grid = array([ 48,  62, 247,  42])
Find the last entry.
A: 42
The 3rd entry -> 247
The second entry from the left is 62

Read these off the matrix that follows.
1) Report the entry just right of the largest entry.
2) Report the top-right entry.
3) Report the largest entry in the last row.
4) Report the third smallest entry.
5) Report the first entry of the smallest entry's row.
6) Report the bottom-left entry.
7) Report the 1st entry in reading order.
8) Report the 3rd entry on the main diagonal.
[[  0  33   0   1   0]
 [  0  10  -1  -2   1]
 [  3  -2   2   1   0]
 [  1  -3   1 -25  -1]
 [  0  21  -1  24   1]
 [  0  -4  -1 -11   0]
 [  2  31   2 -16   0]
 [  2  20   3  16   0]
 [  1   4   0  10   0]
 [  0   1   1  33   1]
 [  2   4   0 -19   2]
 [ -1   2  -1 -23  -1]
 [  1  -3   1  37   1]]
1) 1
2) 0
3) 37
4) -19
5) 1
6) 1
7) 0
8) 2

Read these off the grid that follows.
1) Report the entry directly above the smallest entry.
2) Report the top-right entry.
3) Report the entry directly above the centre entry.
4) Report the entry directly below the smallest entry.
5) Report the 4th entry from the end, reading row by row.
6) Report the second entry from the end, reading row by row.
7) Report the first entry in the row that holds the largest entry.
8) Report the entry just left of 37.
[[69 52 44 50 38 38 47 62 59 40 22]
 [58 45 50 49 56 44 40 48 40 32 66]
 [32 54 47 31 49 52 48 43 52 33 56]
 [17 54 49 36 72 29 54 55 56 41 71]
 [34 36 44 32 56 36 40 29 29 57 24]
 [53 62 43 62 54 73 62 46 52 25 32]
 [67 44 62 51 47 52 23 45 36 40 42]
 [53 42 37 46 33 29 52 46 49 50 65]
 [47 34 49 53 77 36 43 43 42 63 44]]
1) 32
2) 22
3) 29
4) 34
5) 43
6) 63
7) 47
8) 42

arr =  -5    1   31  -16   15   18    2   -2    9   10   25   -9
The 1st entry?
A: -5
The 2nd smallest entry is -9
The entry just left of 2 -> 18
The entry just left of -16 is 31

Questions about the matrix below.
1) Read off the top-right entry.
2) Read off the 1st entry in reading order.
3) Read off the entry directly below the smallest entry.
4) Read off the 3rd smallest entry.
5) Read off the fifth entry, reading row by row.
6) Read off the 5th entry from the end, reading row by row.
7) Read off the entry just left of the smallest entry.
8) Read off the last entry, reading row by row.
[[ 29  -9   2  -1   9  -7  -3 -24   0  -6   5  -5]
 [ -8   5 -23   8   7  10  14  -7  -4 -14 -18  26]
 [ 23  -6  19  -7   7 -10  17   0  10  -2  13 -20]
 [ 27  13  13  -4  -2   2  11 -18   5 -13 -14  15]
 [ 18  -5  14   3  -3  31  -7  26  -2   4   6 -37]
 [-30   5  19   1   7  15  -7   2  -3   4  -6  -5]
 [-18   9   9   3 -12  24   1 -36   3   9  13  -1]
 [-10   5 -13  -3 -11  -8   5  39  -2   7  20  -5]
 [ 25  -7 -13   6  -9 -12 -16  22   3  13  13 -14]
 [ 38   6   9  -4  13 -11   8  -2  -3  -3  -4 -16]]
1) -5
2) 29
3) -5
4) -30
5) 9
6) -2
7) 6
8) -16
